[[107 113 128]
 [125 123 130]
 [144 153 104]]
->
[[107 113]
 [125 123]
 [144 153]]

[[118 144 146 108 142]
 [131 137 117 130 120]
 [120 102 155 125 155]
 [131 144 117 130 116]
 [131 137 117 130 116]]
->
[[118 144]
 [131 137]
 [120 102]]

[[132 106 113]
 [152 135 124]
 [132 138 126]
 [128 123 120]
 [128 158 144]]
->
[[132 106]
 [152 135]
 [132 138]]

[[107 148 127 130]
 [128 113 140 117]
 [129 122 110 131]
 [145 146 127 144]
 [103 138 116 126]]
->
[[107 148]
 [128 113]
 [129 122]]

[[107 127]
 [118 128]
 [117 106]
 [142 143]]
->
[[107 127]
 [118 128]
 [117 106]]

[[126 146 129 133 136]
 [129 131 130 131 128]
 [128 136 128 127 125]
 [122 104 128 124 125]]
->
[[126 146]
 [129 131]
 [128 136]]

[[136 145 131 136]
 [127 122 131 133]
 [110  99 131 114]
 [128 139 122 122]
 [121 108 146 152]]
->
[[136 145]
 [127 122]
 [110  99]]
---
[[129 126 128 126]
 [130 130 128 103]
 [124 128 127 124]
 [129 128 129 151]
 [125 129 127 119]]
->
[[130 128]
 [128 127]]

[[130 135 123]
 [112 135 115]
 [130 118  98]
 [155 153 115]]
->
[[135 115]
 [118  98]]

[[127 143 155]
 [113 114 141]
 [114 155 114]
 [134 145 125]
 [135 137 155]]
->
[[114 141]
 [155 114]]

[[129 129 117 123 150]
 [137 139 144 120 116]
 [117 120 128 129 122]
 [146 143 130 126 126]]
->
[[139 144]
 [120 128]]

[[138 137 111]
 [145 118 104]
 [123 128 137]
 [129 122 128]]
->
[[118 104]
 [128 137]]

[[119 121 156]
 [119 130 143]
 [130 110 105]
 [130 111 124]]
->
[[130 143]
 [110 105]]

[[136 126 128 140]
 [125 113 118 122]
 [144 141 150 148]]
->
[[113 118]
 [141 150]]

[[158 127 124 121 157]
 [139 121 117 114 144]
 [146 116 107 104 155]
 [128 155 118 153 121]]
->
[[121 117]
 [116 107]]
